In the rows, 128 means zero.
Named turns come first, each shown by rows before and after it. Which turns, in which order, take the first row of each pair that follows to the second? Write the first one first, as in the answered first pair.
turn U:
[159 124 134  99 120 133 133 142 125 111 128 143 145 123 127 132 126 129
 151 154 132 126 127 131 123 127  96 127 154 117 140 140 116 150 110 146
 119 133 145 121 130 113 117 129 138 112 146 118 140 111 107 106 102 151
 107 103 137 142 120 135 121 109 128 135 155 146 178 151 126 150 146 131
 147 120 113 134 115  98 184 156 133 109 120 116 149 121 135 140 128 122
 176  97 154 102 145 125 110 117  86 161 146 113 118 126 139 136 146 120
 122 131 109  96]  ->  [161 116 133 101 117 136 136 142 132 104 124 144 147 123 123 134 128 134
 147 154 133 122 134 133 121 123 100 122 155 121 142 147 114 153 112 144
 123 130 151 117 125 104 123 133 134 112 152 114 142 109 111 103 101 145
 113 102 140 150 118 136 123 113 134 130 158 141 179 148 128 147 141 123
 150 117 117 134 116  94 176 155 136 111 118 119 154 119 135 139 128 121
 171 103 149  95 149 126 109 106  99 160 141 115 120 126 136 134 145 120
 127 129 111  95]
[ 97 122 146 126  81 148 143 131 113 116  80 148 150 110 148 109 121 104
 125 160 122 130  83 145 139  97 104 168 120 157 145 113 157 127 133 148
 152 120 153 124 146 118 145 153  83 129 141 140 180 124 134 104 114 144
 133 137 165 149 114 119 103 126 114 125 137 148  80 132 109 131 140 107
 121 163 156  94 133 119 158  88 143 136 166 138 108 121 140 123 126  87
 154 154 126 127 171 134 142 121 150 111 120 149 135 180  89 147 118 121
 150 132 125 116]  ->  [ 97 130 153 119  86 140 139 128 103 121  91 150 147 109 151 103 115  99
 133 154 118 127  73 140 138 106 101 180 120 160 144 100 161 120 128 150
 146 120 152 130 154 125 135 143  84 125 130 144 176 125 131 110 121 151
 124 139 160 139 114 117 103 129 113 130 133 152  84 129 106 134 140 115
 124 168 156  87 130 126 166  94 139 130 166 140 102 125 140 126 122  87
 153 151 129 132 171 135 141 136 138 109 123 147 136 184  87 148 117 123
 148 139 123 121]
[133 110  89 140 113 127 135 109 150 143 108 120  91 139 126 130 133 117
 121 115 151 106 115  99 149 124 130 123 129 135 131 130 119 138 123 166
 120 112 152 145 141  94 125 123  93 143 105 100 120 135 130 137  83  83
 119 137 121 126  99 177 129  97 159 120  91 110 143 115 130 147 137 136
  96  96 119 116 121 115 125 142  95 130 123 138 129 137 147 106 149 106
 119 162 153 149 104 151 110 143 148 113 139 136 144 145 171 142 100 135
 121 103 147 146]  ->  [136 121 103 132 119 123 135 108 139 153 127 121  96 140 130 123 133 114
 131 109 150 105 107  93 146 133 125 134 124 132 129 116 127 128 119 160
 121 111 144 153 150 108 115 111 101 143  91 108 114 135 125 145  95 102
 107 132 120 119 109 171 122  91 153 128  91 121 147 121 123 146 143 153
 101 105 114 112 113 131 138 146  91 118 129 141 127 142 147 116 138 112
 115 151 154 151  97 153 105 162 125 111 155 136 149 138 179 145  93 127
 117 109 148 152]
[121 158 145 163 137 104 123 123 138 120 144 141 120 144 129 120 138  90
 115 119 122 141  98 137 136 131 120 133 127 136 141 124 162 122 126 137
 134 167 111 132 156 138 115 118 142 121  99 131 145 136 133 139 139  93
 136 127 134 116 142 127 129 103 118 100  91 139 143 134 138 137 115 132
 119 132 119 117 109 125 124 161 114 117  98 117 110 130 148  94 102 115
 130 123 163 110 109 135 110 167 146 125 129 159 150 116 158 118 103 137
 127 140 143 148]  ->  [129 153 147 169 138 106 128 128 148 121 153 139 129 139 128 121 151  95
 112 119 127 144 100 143 132 123 120 124 129 131 140 128 161 130 130 123
 140 158 102 131 152 135 123 136 144 118 106 132 144 135 131 139 147  99
 140 122 142 122 154 129 129 100 115 100  93 143 140 143 137 134 120 131
 128 131 118 123 112 127 122 159 122 115 106 119 109 130 147  98  99 124
 131 119 158 102 116 131 100 159 136 132 139 163 150 104 165 121  98 131
 124 129 147 144]
turn V:
[130 123 135 127 131 131 138 131 149 146 151 108 140 117 113 122 140 144
 119 128 146 129 123 123 106 122 125 127 121 121 136 124 116 145 128 106
 134 120 107 130 119 124 126 124 133 116 113 127 113 124 117 135 136 147
 151 117 148 113 157 131 128 124 118 134 129 146 133 144 123 129 121 134
 122 119 133 133 119 142 143 144 124 102 149 138 135 121 137 151 118 141
 129 130 115 121 124 128 138 133  92 131 157 125 122 127 132 126 110 121
 120 112 165 122]  ->  [134 120 130 128 132 127 135 134 147 144 153 107 138 121 116 122 141 140
 122 126 142 122 124 124 111 125 129 125 117 122 141 127 114 144 128 108
 129 123 107 135 122 122 115 128 134 115 108 126 113 123 111 140 140 148
 152 116 141 109 156 131 125 124 121 135 126 147 140 148 123 126 118 135
 122 125 132 131 117 138 140 146 122 104 146 142 127 123 134 151 121 141
 124 128 117 127 119 129 135 138  96 134 163 125 126 123 134 130 109 125
 118 116 163 123]
[159 119 119  95 107 113 143 155 108 101  72 152 129 170 160 121 111 137
 149  78 156 107 154 162 140 146 134 142 152 171 142 115  87 129 120 110
  97 108  82 130 143 183 166 142 164 109 151 164 127 153 103 134 113 116
 128 146 125 109  98 122  96 163 123 132  97 141 167 100 122 129  98 136
  99 129 109 110 116  63 105 131 135 110  81 159  91 134 139 121 160 133
 122 135 128 112 136 122 102 165 169 123 146 102 189 115 101 127 114 180
 140 160 122 134]  ->  [146 123 108  77 119 111 144 157 130  92  71 139 120 161 152 128 109 143
 140  77 163 130 152 161 133 143 127 140 173 163 133 112  88 121 105  97
 104 112  94 114 136 167 190 133 168 119 151 163 137 157 113 103 106  99
 143 144 136 115  98 129  98 160 118 132 106 127 158  87 127 140 102 130
  89 102 120 104 112  71 106 121 137 117  75 150  91 131 156 123 157 102
 131 139 127 101 141 129 107 135 164 107 125 106 189 144  93 127 106 174
 144 146 132 140]
[124 120 141 132 113 113 162 141 129 130 126 132 130 107 123 142 136 115
 148 131 121 102 114 132 142 137 131 145 120 156 123 130 134 130 132 131
 127 123 152 142 129 120 124 119 115 131 157 154 141 131 145 137 123 165
 121 145 102 142 122 111 135 107 128 106 123 141 132 117 137 123 150 120
 130 153 130 120 101 127 154 164 131 123 121 119 135 134 120 113 125 145
 139 126  98 110 144  98 124 121 118 131 119 119 113 119 140 132 140 104
 142 116 122 106]  ->  [131 123 133 138 114 111 158 143 132 128 130 136 122 108 136 146 135 103
 155 119 128  99 113 136 147 144 138 143 116 159 124 136 126 124 129 137
 116 131 149 147 129 125 111 116 111 129 145 144 146 133 133 139 118 151
 122 145  87 132 117 110 129 110 133 103 111 141 144 119 138 118 151 125
 122 161 131 126 100 122 148 172 122 117 106 127 130 134 119 118 133 143
 129 128 104 122 123 101 122 130 134 128 125 119 115 121 135 131 137 116
 139 119 121 110]
[121 162 108 120 159 116 140 125 143 148 120 115 146 151 109 141 125 123
 146 136 118 138 103 120  94 177  91 153 144 140 114 114 156 116 113 154
  92 116 130 134 113 143  98 106 139 106 121 138 141 116 112 119 158 150
 125 102 151 129 140 135 138 138 139 132 135 162 145  99 156 105 130 118
 117 149 137 100 149 155 165 104 151 116 121 120 135 128 153 115 121 126
 127  93 107 109 131 145 144 111  68  92 143 110  94 113 112 143 134 104
 108 130 122 109]  ->  [127 160 109 123 153 115 140 127 133 150 124 119 146 156 112 139 126 120
 153 134 117 128  99 121  97 178  97 155 137 145 114 113 153 118 118 158
  89 112 128 137 117 146  91 107 137 104 117 135 139 118 108 130 162 155
 120 104 144 127 139 134 133 140 143 133 132 169 148 103 153 102 130 120
 122 160 135 100 149 149 166 108 153 112 122 121 134 130 147 111 122 135
 124  90 108 110 129 143 139 119  73  97 150 107 100 107 118 144 134 104
 107 139 117 107]
turn F:
[124  89 118 140 123 118 170 103 151 145 153 131 175 161 110 134 150 176
 102 136 106  89 127 143 109 135  99 112 149  96 145 161 156 122 112  85
 155  68 134 162 103  86 201 215  99 122 166 166 139 103 124 159 147 118
 167 130 141 156 148 149 178 140 124 169 103 139 121 161 115 101 133  96
 162 129 145 185 165 155 144 103 115 111 163 141  99 113 127 112 137 124
 104 122 146 124 135 126 168 105  92 152 160 137 126 121 101 110 130 114
 128 107 137 145]  ->  [136 121 133 121 139 108 161 101 131 162 188 142 167 157 122 131 143 154
 130 113 106  91 107 132 110 166  88 140 141  92 148 133 163  92  97  87
 141  79 131 184 119 113 166 178 110 119 122 170 126 104 100 167 154 136
 152 133 129 127 149 145 158 128 123 180  87 154 142 163 108 107 140 124
 155 137 141 165 145 176 161 112  93  84 156 149  84 122 130 126 129 121
  98 114 157 150 106 146 171 152  60 139 185 134 139 125 103 125 112 110
 113 124 135 162]
[134 136 111 142 136 134 127 130 117 136 149 145 122 158 137 131 116 126
 124 121 117 113 119 129 130 115 143 110 132 129 132 126 124 146 121 122
 110  87 121 114 127 131 127 147 139 145 155 154 132 122  69 156 125 174
  93 132 142 123 135 108 157 119 142 144 130 112 121 160 118  95 136 124
 122 154 113 150 123 115 107 198 128 119 111 157 135 142 114 139 112 135
 120 113  96 153 124 107 111 114 100 155 125 122 151  96 128 135 149 128
 125 139 124 119]  ->  [130 144 117 133 137 130 124 127 106 137 140 149 122 158 137 131 110 125
 125 124 112 112 116 126 130 115 138 115 129 133 132 118 124 144 120 128
 108  89 129 115 133 136 122 139 138 143 156 155 131 122  75 157 128 180
  89 136 140 123 132 110 162 120 146 141 132 111 122 153 117 100 132 128
 124 155 111 144 122 117 116 196 127 118 114 153 138 143 106 136 111 129
 123 112  96 155 130 107 113 123  94 153 120 118 152  97 129 135 152 128
 127 145 119 119]
[166  90 106 171 111 129 121 133 105 149 159 144 137 164 148 147 140 131
 119 112 148 103 121 119 128 148 151 107  95 105 135 153 103 165 138 116
 126 123 140 141 137 131  98 162 102 104 126 114 120 121 138 136 143 167
 133 110 118 142 126 126 118 142 146 119 131 124 142 155  76 110 154 146
 105 133 133 137 157  83 123 155 134 148 138 162 153 134 117 101 139 168
 128 121 142 129  93 107  88 145 157 144 162 139 122  79 146 153 133 158
 110 119 102 123]  ->  [158 106 126 147 116 119 118 118  72 158 155 151 129 162 150 141 117 121
 135 117 134 104 109 102 126 166 140 126  90 108 136 130 113 151 131 134
 124 128 151 141 147 143  79 129 100 104 114 131 112 120 142 140 143 182
 113 122 110 132 117 124 119 150 147 126 128 130 144 147  75 120 148 158
 104 134 136 116 153  89 145 157 128 142 149 157 152 143 110  95 129 163
 138 122 147 135 102 115 101 174 137 135 153 136 126  91 138 158 136 154
 111 144  94 130]
[129 115 131 159 131 140 126 119 137 127 117 108 156 133 103 169 146 140
 103 108 162 113 167 156 169 103 145  94 114 125 117 159  96 169 151 136
 133 118 102  88 116  63 163 160 106 133 166  76 130 104 161 137  93  81
 170 107 140 144 117 132 137 120 128 131 123 113 119 114 120 126 127  88
 121 120 152 150 116  86  92 131 166 163 138 143 140 134 125 102 178 143
 134 126  99 143 148 115 133  83 143 147 131 112 123 139 119 107 125 121
 138  99 143  91]  ->  [155 163 149 134 159 121 110 125 119 155 190 121 146 137 130 165 146 103
 147  69 173 109 136 144 169 147 132 124 108 120 121 120 102 115 129 130
 108 137  73 121 134 100 116 105 126 132  88  79 107 110 120 143 107  92
 155  99 121  99 129 121 105 103 123 151  96 139 154 121 102 133 146 134
 113 137 145 137  76 126 109 145 139 116 122 158 119 150 135 132 172 132
 115 107 121 184  87 150 130 156  92 129 184 113 140 136 139 134  92 109
 109 116 141 121]
turn G:
[137 120 144 100 108 117 138 121 109 127 132 148 130 127  96 138 143 141
 113 111 104 125 126 144 116 121 118 160 134 129 112 115 141 118 131 131
 142 108 114 146 120 129 142 133 117 117 131 147 119 128 142 156 130 153
 123 149 132 139 163  99 148 139 141 128 133 138 120 140 124 140 110 136
 121 112 117  99 165 136 141 152 137 152 176 126 125 136 124 143 129 138
 130 150 132 112 127 136 115 146 116 141 136 121 101 112 139 137 127 123
 122 124 109 134]  ->  [146 109 132 115  96 118 135 121 104 124 122 153 121 136 108 146 138 132
 120 109 107 114 135 149 126 121 129 153 123 140 122 125 128 120 139 153
 132 113 119 149 116 130 132 134 107 111 128 140 125 127 131 163 122 136
 126 151 116 132 153 100 148 146 153 129 122 131 130 143 128 133 103 128
 114 126 118 111 171 119 129 152 126 153 164 137 124 134 120 135 145 145
 121 154 135 124 111 138 119 153 149 147 140 114 104 109 133 131 135 141
 127 135 100 130]
[158 118 143 131 137 159 130 161 135 123 152  95 157 108  78  71 162 155
 109 148 150 108 118 161 123 111 117 117 154  99 125 117 151 160 141 106
 191 131 122 119 133 109 166 142 148 124 167 116 113 131 114 175 169 128
 117 135 156 142 157 149 151  99 108 137 163 132 105 154 121 136 127 140
 170 163 118 111 103 137 141 138 184 124 161 136 154 124 127 115 111 157
 118  99 115 111 141 111 114  85  66 135 138 149 120 102 125  92 125 119
 125 110 163  84]  ->  [139 105 136 130 111 153 116 134  82 115  83 110 123 110  77  82 103 142
 120 171 124 101 127 143 143 122 128 119 138 132 135 125 142 163 153 184
 173 142 165 105 138 104 137 109 115 116 180 124 135 129 127 182 132 104
  99 159 117 134 102 157 161 132 146 134 150 115 115 127 143 134  94 123
 149 179 134 100 125 103 145 144 163 144 155 141 168 113 109  77 128 153
 129 121 122 122 147 114 146 107 125 130  86 131 120 120  89  77 158 153
 153 161 130  77]
[167 133 144 122 114 121 135 117 126 122 163 133 167 139 129 113 126 128
 135 109 142  72 116 151 125 127 124 136 131 149 154 140 121 119 146 133
 137 121  93 126  92 137 104 136 118 124 117 130 121 135 151 109 108 115
 117 142 125 129 109 130 130 108 109 130 134 151 162 151  91 128 153 147
 127 134 116 129  90 140 149 115 103 112 130 150  99 128 118 134 129 123
 131 112 133 130 127 151 112 160 123 113 157 141 143 101 146 157 127 154
  84 141 139 115]  ->  [146 140 159  98 119 117 134 104 107 121 146 134 163 129 116 110 104 133
 137 126 126  82 108 133 122 129 109 152 132 155 152 127 134 118 140 144
 140 121 114 112 100 138 110 114 118 130 126 146 124 131 164 103 106 131
 105 148 128 137 101 132 139 112 105 130 146 146 149 131  95 140 148 145
 128 121 123 112  97 144 166 119 104 118 146 135 104 127 117 121 119 113
 150 117 136 120 150 155 128 165 102 107 134 138 137 118 135 155 132 151
  93 150 134 118]
Then:
Between the rows of a pair lie 2 to 3 turns.
[109 134 111 113 155 123 123 132 160 111 121 115 147 114 122 132 115 138
 143 143 145 163 131 121 128 145 115 126 153 125 126 114 123 128  75 129
 149 140 150 111 115 112 146 110 120 144 168 150 139 121 140  80 130 103
 133 123 157 138 132 116 127 105 150 152 129 102 132  85 113 134 141 102
  84 100 142 126 127 139 127 111 148 136 117 126 115 135 138 124 148  67
 134 140 146 145 151 154 141  87 120  71 101 127 119 172  98 114 131 126
 155  94 141 129]  ->  [107 129 128 108 154 122 132 127 152 112 116 120 157 115 111 126 116 148
 137 158 139 159 131 117 125 138 108 130 148 125 126 111 133 135  83 123
 156 134 149 109 118 114 156 116 124 143 182 159 132 118 146  88 142 132
 124 128 169 146 144 115 131 108 144 156 140 112 122  87 113 132 139 107
  93 103 137 120 132 139 141 113 157 140 133 120 121 137 132 117 131  82
 144 139 141 133 171 142 139  85 104  76  98 128 110 159  99 114 137 121
 160  93 138 124] : U then U then F
[ 98 132 144 115 127 122 133 129 133 124 146 147 134 139 137 106 129 126
 120 133 127 123 111 113 114 135 156 166 134 116 135  99 121 119 140 117
 122 122 121 116 114 152 127 133 154 122 120 124 114 142 128 118 139 164
 110 147 157 159 159 137 107 119 102 121 131 148  98 128 122 162 120 135
 116 138 115 134 134 129 128 118 115 122 132 133 130 126 125 133 122 145
 135 110 161 129 154 138 107 119  65 120 130 129 124 120 138 120 106 108
 124 134 150 137]  ->  [112 134 127 126 123 120 125 138 136 129 157 147 124 144 153 119 127 108
 130 114 137 121 113 121 126 144 167 163 127 120 141 105 110 111 140 127
 103 133 116 128 117 157 108 129 147 117  95 109 118 146 111 123 134 138
 112 148 137 138 150 134  98 118 113 124 112 143 120 134 121 152 121 137
 104 146 115 142 128 124 117 125 101 113 108 145 121 124 126 139 134 140
 121 114 164 153 116 145 107 132  90 120 142 128 133 121 139 124 102 118
 114 146 146 143] : V then V
[130 160 147 134 144  85 145 162  83 148 101 140  62 117 157  87 179 118
 166 177  96 139 113 143 136 131 134 130 139 160 137 126  82 138 148 124
 133 146 163 131 195 146 144  63  95  92 153 101 147  93 158  92 197 140
 123 108  92 112  97 138 106 117 116 125 136  97 125 147 162 132 121 168
 109 114 119  99  99 140 183 140 166 173 111 130 159 167 107 118 122 143
 136 113 127 133 117 145 105 196 117 151 134 130 174  98  68  92 135 140
  92 150 128 156]  ->  [142 155 140 149 139  88 147 167  95 147 107 142  58 124 160  92 184 111
 169 168 104 132 120 153 141 132 145 121 133 159 138 138  73 142 156 124
 129 148 155 136 192 148 140  74  91  88 152  92 150  93 152  97 195 129
 126 102  85 105  98 140 106 115 121 124 126  96 132 152 157 126 117 162
 108 121 122 110  97 131 172 143 163 166 101 139 154 169 104 120 135 146
 127 111 131 143 100 142 102 201 132 157 143 130 178  93  74  90 132 146
  88 153 127 149] : G then G then G
[129 111 108 122 145 131 133 132 144 121 130 112 114 125 116 126 152 129
 103 132 128 145 152 127 106 133 141 103 135 119 123 142 124 120 129 113
 140 129 131 107 118 101 153 124 125 140 142 110 128 137 137 101 112 115
 146 143 153 147 121 138 119 119 101 126 137 103 115 119 130 129 117 112
 133 105 137 109 133 127 128 118 154 131 110 125 114 121 133 108 113 103
 148 126 125  98 134 129 134  88 130 121  91 139 113 162 128 116 116 125
 136 114 144 131]  ->  [132 100 114 133 132 136 137 126 121 122 109 118 120 130 113 115 146 137
 104 149 119 130 157 125 111 129 148 101 121 127 128 147 124 135 145 124
 144 121 132 108 122 102 146 133 116 138 159 115 127 136 145 120 117 137
 133 146 149 152 120 137 127 127 107 127 141 108 114 123 130 121 108 106
 143 122 134 114 146 115 135 122 162 140 128 126 121 123 119  97 108 129
 149 130 121  95 149 114 134  94 139 136  86 134 113 138 129 113 129 135
 145 125 135 121] : G then V
[105  95 124 175 116 122 168 141 126 127 139 123 130 136 126 129 147 165
 125 143 121 144 189 105 149 104 106  88 142 138 124 156 156 161 153 101
 101 128 129  71 127  99 163 130 116 141 146 110 129 131 134 108  80  91
 120  86 128 148 133 153 117 107 132 115 121 119 102 100 122 184 126 109
 125 107 101 138 110  97 141 118 104 115 110 120 149 128 129 177 163 139
 155 109 129 108 154  89 122  87 113 126  95 124 137 158 143  84 153 138
 123  71 139 116]  ->  [ 95 116 135 144 129 110 161 130 112 130 143 123 125 130 126 126 129 160
 132 145 111 157 175  91 148 118  92 107 145 135 123 135 168 146 139 105
  95 136 142  70 137 106 159 101 121 141 130 124 124 134 138  99  76  95
 112  96 124 141 126 153 112 103 131 117 121 118 100  83 121 195 129 121
 119  97 106 119 102 116 157 115  96 112 112 111 148 130 136 172 152 118
 166 110 138 108 153  99 134  99  88 109  85 125 137 177 131  85 152 135
 126  82 140 130] : U then G then G
[125 102 118 178 112 157 136 127 144 140 124 143 109 136 161 146 144 127
 104 128 139 120 150 150 141 130 171 118 145 136 140 177 117 141 136 107
 140 111 106 102 116 108 114 186 132 135 120 119 122 111  98 137 123 106
 148 121 109 135 149 135 132 123 119 114 121 126 132 145 114 126 121 122
 124 149 125 160 142 109 113 134 135 141 108 134 115 118 127 139 175 131
 135 131 109 126 112 112 101  90 186 153 141 100 142 107 145 118 126 118
 121 107 135 125]  ->  [106 117 115 154 119 148 125 113 132 135 102 142  87 127 161 160 111 110
 113 132 129 144 145 137 145 143 163 129 152 145 140 164 117 122 122 131
 130 123 132  90 118 103 108 146 122 138 107 124 136 114 106 115 101  76
 151 134  91 127 126 141 127 133 128 114 111 107 134 118 126 138 113 120
 102 137 138 144 138 115 118 130 117 143  94 129 116 112 133 123 182  98
 147 144 118 135 104 129 121  96 192 129 111  91 139 147 119 116 126 126
 131 126 128 135] : V then U
